One turn moves each row of this set onto another row. After a few examples, where does it send each row asked below?
Q_378: [  2  -6   0  -6  24  17   1   1  14   3  12  11  42   8   0  13 -20   4
  -6  24   8   9  15  -8 -17   0  -7  15 -13   4   2  15  54   9  -7 -24
  19  13  25 -19 -11  12  -1  -7  -9   8  20  10  27 -17  31   4 -13 -11
  32  41]
Q_618: [ 14  -3 -14  11   9  10 -14   2  -5  23  32  27  30  -1  -3  12  -3  -4
   5  21  -8  -2  12 -22   2   5  16 -18   6  17   0  17  58  -6 -15   2
   8  12   2  -9   3 -14  17  -8  -4 -11  13   9  36 -24   5  16 -17 -14
   4  15]
Q_133: [ 10 -29  -5  -7  36  18  -3  10 -13  14  15  20  34  14  11  29 -26 -17
 -25  17  11  19  10  -2 -32   1   1  19  -5  11 -11  -6  26  -9   5   5
   3   3  -4  -8  18  19   6   3  -2 -13  39   8  28 -22  19  -7   0  -3
  -7  29]
Q_389: [  9 -12 -17  -1  15  12  -7  -1  -9 -12  21   6  24  -5  12  28  -4  13
  10   9  10 -12  -3  -7 -17  -8  -8  11  21 -18   0   7   9   7   1  12
  11   5   9  10  -1  30   9   3  -3 -18   1 -14  30  -2  -1  -5 -20 -37
   5  30]
Q_52: [  3  -2 -10   0  20  10  -2  -1  -4  -9  20   1  17  -2  10  40  -6  10
   6   5  14  -7  -7  -4 -15  -1  -8   9  20 -19  -2   7   7  14  -3  13
  14   7   9  18  -2  18   6   1  -1 -15   4 -18  24  -6  -1  -4 -18 -36
   6  33]
Q_962: [  1 -10 -11   4  27  30  -8   1  -4  19  14  15  34  -2   8  14  -2 -25
   9  18  -8  16  10 -15 -15  13   1 -14  -3  12  10  26  57  -9 -17  -1
  18   4  15 -25  -2  -1  17  -1   9 -18   2   4  23 -28   6  -6 -13 -14
  12  12]
Q_743: [  8 -10   9  15  25  21  12   2 -16  12  28  17  17  13   7  40 -21  -7
 -26  17   7  26  14  16 -33  -7  17   9   2   0  -9  18  30 -16  11   0
  -4   6  -3   9   6  19   9   3  -4 -11  23  11  16 -25  26  -3  -2   3
   2  27]
Q_620: [  2 -10  -5  -3  19  21 -10   1  12  11  20  32  40  13  -4  17 -18   6
  -5  23  22  12  17  -8  -8   8  -6  17 -14  -8  -1   9  48   6  -2 -28
   7   2  18 -15 -10   8  -7  -5 -12  17  16   0  13 -21  37  -1 -18 -19
  28  34]
Q_236: [ 31 -14  -6 -10  40   6  -6  -3 -10  14  20  31  33  12  17  32 -23 -11
 -28   3   8  18   7  -8 -23  -6   5   9   0   3 -12  -5  41  -6   6  -1
 -10  19 -10  11  14  21  12  -8   3  -4  37  -4  20 -26  17 -15  -4  -7
   8  28]
Q_598: [ 10  -9   9  11  19  13   2  -1  -3   2  31  26  21   2   8  37 -27 -18
 -26  10   5  17  14   9 -28 -14  21   7   0   1  -6  17  36 -19  11   3
 -10   8  -8   9   5  19  14  -1  -8  -7  28  -3  16 -24  29 -10   9   5
  11  35]
Q_750: [  6  -9  -2   3  10  13  -2   1   9   2  25  25  41   8  -7  12 -12   7
 -10  34  13   3  17 -17  -8   3  -1  19  -9   1   9  11  54  12   0 -15
   7  12  12  -3  -4  -7  -9 -10 -18  13  23   6  24 -11  29  15 -11  -8
  29  40]
Q_340: [  5 -28  -2  -8 -15 -13 -11 -13 -10   4  12   8  27   8 -11  20  -7  11
 -19  11  21   1  -5  -8  -1   3  20  -7 -20  -5  -4   0  11 -22 -18  -4
 -17  23  -3 -15  -5   7  -9  25   3   1   0  -9  33 -16  -4 -27   9  -7
   6  -5]
Q_276: [ -2 -12   7  -8  22 -12  25 -10 -12  -6  19 -11  26  19  -7  14  -3  11
 -13   2  -3   0   3  -8  -3  -7  18  -6 -21  12  -7  -2  12 -12 -25   4
  -5  42  -6 -10   2   3   1  21  14 -16  -7 -13  30 -15  -3  -9  -8  -8
  13  -5]
Q_660: [  5 -17   6 -13  23 -23  20  -7 -16  -8  17 -10  22  16  -9   4  -2  11
  -5   4   0   4   8  -6   3  -4  16   1 -17  16   2   0  17 -13 -18   2
  -4  45  -2  -9   0  -7  -4  17   9 -18  -6  -8  30 -30  -5  -5  -9 -14
  13   3]
Q_826: [  2  -6  -3   5  18  30   8   5  13  11  17  21  42  13  -4  15 -21   6
  -4  23   6  14  27 -13 -11 -11  -1  25  -7 -14   1  12  56   3   7 -27
  15  21  18 -11  -5   8   1   2 -10  13  12   3  18  -9  29  -2 -19 -15
  27  21]
Q_846: [ 13  -2  -8   5  15  20 -26  -1  -4  30  10  26  32  -6  -7  27 -11 -19
   1  11  -3  14   3  -9  -9  15   8 -25   6   0  -3  18  57  -6 -24 -18
  13  12  15 -15  -8   2  16  -9  -1  -3   3  -2  19 -32   7 -12 -20 -13
  16  24]
Q_444: [  4  -5  -7  -1   6   4  -6   1   0  -8  25   0  14   0  11  36 -12  12
   5   6  15 -10  -4  -2 -16  -6  -4   7  23 -23   2   8   9  17  -4   9
   9   6  13  12  -7  24  10  -2   0 -13  10 -21  26  -9   0  -4 -13 -33
   1  34]
Q_692: [ 13  -6  -9  -5  13  20  -5  -6  10   9  26  31  35  19   2  10  -8  14
  -8  22  15  18  24 -19  -5  -2   7  22 -15  -4   2   8  49   9   9 -29
  13  -1  19  -2   0   4  -1 -11 -16   4  18   4  23 -11  28  -3 -21 -11
  33  25]
Q_66: [  1 -25  12 -18  24  -8   6 -14 -18 -12  13  -4  28  18  -5   5 -15  -7
  -3  12   9   4   0  -7  -4   0  18  -9 -17   7 -13   1   4 -20 -22 -11
   0  22  -3 -11  -3  13 -12  19   5 -12 -26  -9  21 -20  -1 -20  -5  -2
  23   1]
Q_488: [  4  -7   3   3  18  24  14  -1   4   0  31  20  40  18   2   7 -18   9
  -5  32  14   7  19 -18 -11   1  -8  22 -12  -6  13  16  58  10  -2 -24
   3   9  17  -7  -1   6  -3  -4   0  12  20   1  24 -19  32   4 -17 -14
  28  22]
Q_486: [ 18 -18   5   4  21   5  -4  -1  -7  -1  36  27  26   7  15  21 -32 -12
 -15  17   7   5  16   5 -24 -17  18   4   4   8 -10  15  37 -21  13   3
 -17   9 -13   5   3  27  13  -3  -6  -5  26   8  20 -27  30   3   8   0
   5  32]
Q_259: [ 11  -4 -13   0  15   8  -9  -4  -5 -10  18   3  20  -6  16  34  -5   9
   8   7  13  -8  -7  -7 -16  -9  -7   6  24 -23   1  14  15  10   3  12
   9  11   8  18  -8  25   6   0  -1 -11   1 -13  25  -6  -3  -8 -13 -34
   8  31]
Q_733: [  3  -9 -14  -1  16  14  -5  -3  -5 -20  23   9  21  -8  15  30  -9   3
  12  10  13 -12  -5  -9 -15  -7  -7  12  16 -19   3  14   9   2   3  15
  12  -3   8  13   0  24   5   7  -3 -17   0 -17  29  -4   1 -12 -12 -36
  11  27]
Q_451: [  1  -5  -5  -5   9   8  -6  -1   1 -15  21   1  16  -3  12  37 -18   0
   5   8  15  -8  -9 -10 -13  -4  -3   9  20 -24   2   8   9  16  -3   9
  14   0  13  15  -1  19   5   2  -3 -13  11 -24  28  -7  -2 -12  -9 -30
   8  34]
Q_856: [ 15 -23  -2 -11  -8 -25 -12 -12 -10   6   5   2  16   7 -19  18   8  15
 -17  -1  11  18   8   5  -1  -1  28  -5 -15   3   1  -1  13 -14 -13  -8
  -9  39   7 -10 -13  -2  -4   6  -9 -13  -4 -14  20 -25  -7 -23  -2  -7
  15  17]
Q_681: [  9  -3 -11   0   4  11 -27  -1   4  29  35  36  22  12  -1  17 -11 -14
   4  11   5  11  13 -19   4  15  20 -19   2   5  -2   7  49   4 -18 -13
   4  -3  11 -13   1  -9  20 -16  -2  -9  16 -16  18 -34  10  -1 -20 -12
   7  16]
Q_895: [ -7 -23  12 -12  16 -14   8   2  -9   2   1 -11  21  11 -15  20 -18  -9
  -6   9  14  13   2   1   0   6  12   2 -11  -5  -3   2  12 -16 -17  -4
   0  42   3 -15  -9 -11 -18  27   6  -2 -11  -7  17 -33  -7 -17   3 -11
   7   5]
Q_809: [ 10 -24  -2 -12 -10 -20 -11 -16  -6  10   8  -4  22  13 -11  19   9  13
 -23   1   8  14   6   0  -8  -4  32 -11 -15   6  -6  -4   6  -9 -15  -3
  -6  31   4 -13 -14   7   0   4  -8 -15  -5 -11  22 -10  -8 -18   3   4
  12  12]
Q_253: [ 21 -23  -7  -4  40  20  -5   0 -19   9  13  31  37   3   9  36 -18 -16
 -30  12  11  21   3  -2 -30   4  -1  14  -7   6  -8  -1  34 -15   3   2
  -4   7  -8   4  20  21   6   1  -1  -8  34   2  24 -21  20 -20  -3  -5
   9  31]
Q_638: [ -7 -28   5 -14  11 -19   4 -11  -9  -9  25  -1  26  17  -8   8   6   3
 -13   6   9   0   8  -1  -6   6  19  -9 -25  19   1  -6   3  -9 -27   8
 -15  23  -5 -20  -6   6  -4   5   4 -20  -4 -26  13 -19   5  -5   1  -2
  13  14]
Q_878: [-11 -22  10 -11  14 -10   3  -2  -1   2   2  -7  29  10 -12  25 -20 -11
 -11   8  11   4  -3  -6  -2   1  16  -6 -13  -3 -14  -1   8 -16 -19   2
  -1  40  -6 -13  -9  -4 -16  28   5   3 -12  -9  17 -15  -5 -16   9  -4
   9   2]
Q_484: [  4 -17 -12  -5   5  10 -13   0  -1 -16  23   8  23  -5  14  27 -13   2
  11  10  17 -13  -2 -11 -15  -8  -7  13  19 -23   5   8  10   8   2  13
   7  -1  11   7  -3  28   7   3  -2 -15   7 -23  26  -4  -1 -11  -8 -34
   4  29]
Q_911: [  0 -26   7 -16   8 -29   4  -9 -10 -11  27   1  18  17 -12   3   1   5
  -7   5  10   6  12  -2   4   4  22   0 -21  18   8  -5   8 -10 -20   3
 -15  29   0 -15  -4  -6  -5   4   1 -21   0 -27  17 -33   1  -6  -3 -10
  12  16]
Q_296: [  3 -23  -4 -10  13  -9  -3 -10  -9   6  -1   0  19   9  -6  18   0   5
  -4   2  16  21   6   6  -3   2  15   1 -20  -5  -1  11  14 -27  -5  -7
  -5  33   5 -18 -15   3 -10  26   5  -7 -18  -2  15 -34  -5 -31   2 -19
  12  -4]
Q_839: [  1 -30  12 -19  22 -13   9  -7 -20 -15  12  -8  23  17  -7  -2 -15  -9
   4  13   8  10   9  -5   0  -1  16   4 -15   8  -1   3   8 -21 -15  -9
   2  28   4 -14  -2   1 -12  20   4 -18 -22  -7  23 -32  -4 -19  -5  -8
  18   3]
Q_865: [  6 -10 -16  14   1  24 -23   5   5  24  26  39  35  -9  -8  18 -12 -19
   7  11  -8   5  19 -19   1  -4  18 -11   4  -1   0  15  60 -16  -9  -4
   6  13   4 -18   2  -4  22   3  -7  -5   7 -11  21 -19   9  -9 -14 -16
   8   9]
Q_192: [  6 -28   0  -9 -13 -15  -9  -8 -12   0   7   9  21   5 -19  18  -9   8
 -14   6  20  12   2  -1   2   3  20   3 -21  -7   4   1  14 -25 -13 -10
 -13  27   6 -17  -4  -1  -9  25  -1  -5   1 -16  30 -29  -4 -36   5 -13
   9   0]
Q_22: [  5 -15  -8  -3  13  21 -13   2  -4  17  32  21  28  13   6   1  -9 -25
  10  24  -6  14  21 -28  -3   7  18  -8   4  14   6  11  47   2 -10  -6
  19  -6  13 -16   8 -10  17 -12  -3 -26   7  -4  24 -22   1   3 -18  -2
   8  12]
Q_518: [  1 -20  -5 -13  12  -8  -5 -15  -2  11   4   2  22  17   3  21   1   5
  -9  -1  18  17   4  -1  -4   1  19  -9 -20  -7 -12   7   8 -22  -6  -4
  -9  27  -1 -15 -18  10  -9  21  10  -3 -20  -5  10 -21  -3 -29   5 -12
  11 -10]
Q_688: [ -1  -5   5  13  16  23   1   7 -12  23  30  13  28   9  -3  17 -11 -21
   4  31  -2  10   8 -20  -6  20   5 -15  10   5  10  19  56   6 -23  -2
  10  10   8  -8   3 -18   7  -5   8  -7   9   0  20 -29   4  13 -17  -6
   2  15]
Q_738: [ 11 -33  -2  -3  -2 -10   1 -12 -22   3  22   8  34  15 -15   8  12  12
 -18  10   6   4  13 -11  -2  -4  20   0 -14   3   3 -11  10 -13 -16   5
 -21  37 -11  -7   1   4  -6  10   0 -11 -11 -22  14  -5  -6 -11  -6  -2
   8  -1]
Q_959: [ -2  -4   4  13   3  33  -4   5  -5  20  26  20  28   1  -7  22 -25 -26
   3  20  -3  13   9 -18  -8   8  11 -12   3  -9   8  21  58  -8 -22 -17
  12   4  17 -16   7  -3  19   7   8  -5  11 -12  27 -29   8 -17 -15  -8
  10   5]
Q_465: [ 16 -34  -5  -6  -1 -19  -3  -9 -17  -4  19  13  27   7 -18   3  11  11
 -11   5   7   7  18  -7   6  -6  22   8 -15   6   9  -7  16 -19  -9   3
 -18  41  -6  -8   0  -5  -4  11  -6 -16  -7 -24  17 -19  -6 -15  -7 -12
  12   5]
Q_485: [ 16 -19   5  10  26  13   5   3 -19  10  33  20  23  17  14  22 -24  -3
 -15  24   9  13  17  10 -29 -10  13   8   7   6 -12  16  31 -18  13   0
 -10   7 -11   6   4  26   8   0  -2  -7  18  21  18 -28  27  10  -3  -1
  -6  25]
Q_438: [  2  -7  -9  -5  25  19   6  -2  19   6  20  16  39  16   9   7  -3   6
  -6  20   6  17  28 -17 -13  -4  -1  23 -15   4  11  13  55  14   8 -12
  15  14  19 -12  -8   1   2 -13  -9   0  20   2  15 -10  26   7 -12 -11
  30  30]
Q_746: [ 20 -21  -3 -13  35   4  -3   7  -4  18  21  20  30  23  18  25 -33 -13
 -23   9   8  17  14  -8 -24  -8   8  14   3   8 -15  -9  32  -1   7   1
  -2  15  -6  -1  14  20  13  -5   3 -10  42   3  25 -25  15  -1  -2  -4
  -7  27]
Q_370: [  1   0 -12   5  10  18  -2   3  23  12  18  27  36   5  -5  23 -12  17
 -10  18   9   8  20  -9  -7  -7   4  20 -17  -2  -1  14  55   3   6 -16
  13  14  15 -13  -7  -2   1   1 -16  12  27   9  29 -11  34   5 -11 -19
  24  30]
Q_788: [ -3 -12  -6  -1   7  12  -6   4  -3 -17  27   4  18  -2   8  31 -15   2
   9  11  14 -11  -2  -6 -14  -5  -2  13  19 -19   2   5   3  11  -2  11
  13  -4  12   9   2  23   7   4  -7 -19   6 -25  26  -3   2  -6 -14 -31
   4  34]

Q_236 -> Q_486
Q_688 -> Q_962
Where do these go?
Q_620 -> Q_370
Q_52 -> Q_733
Q_296 -> Q_192
Q_809 -> Q_738

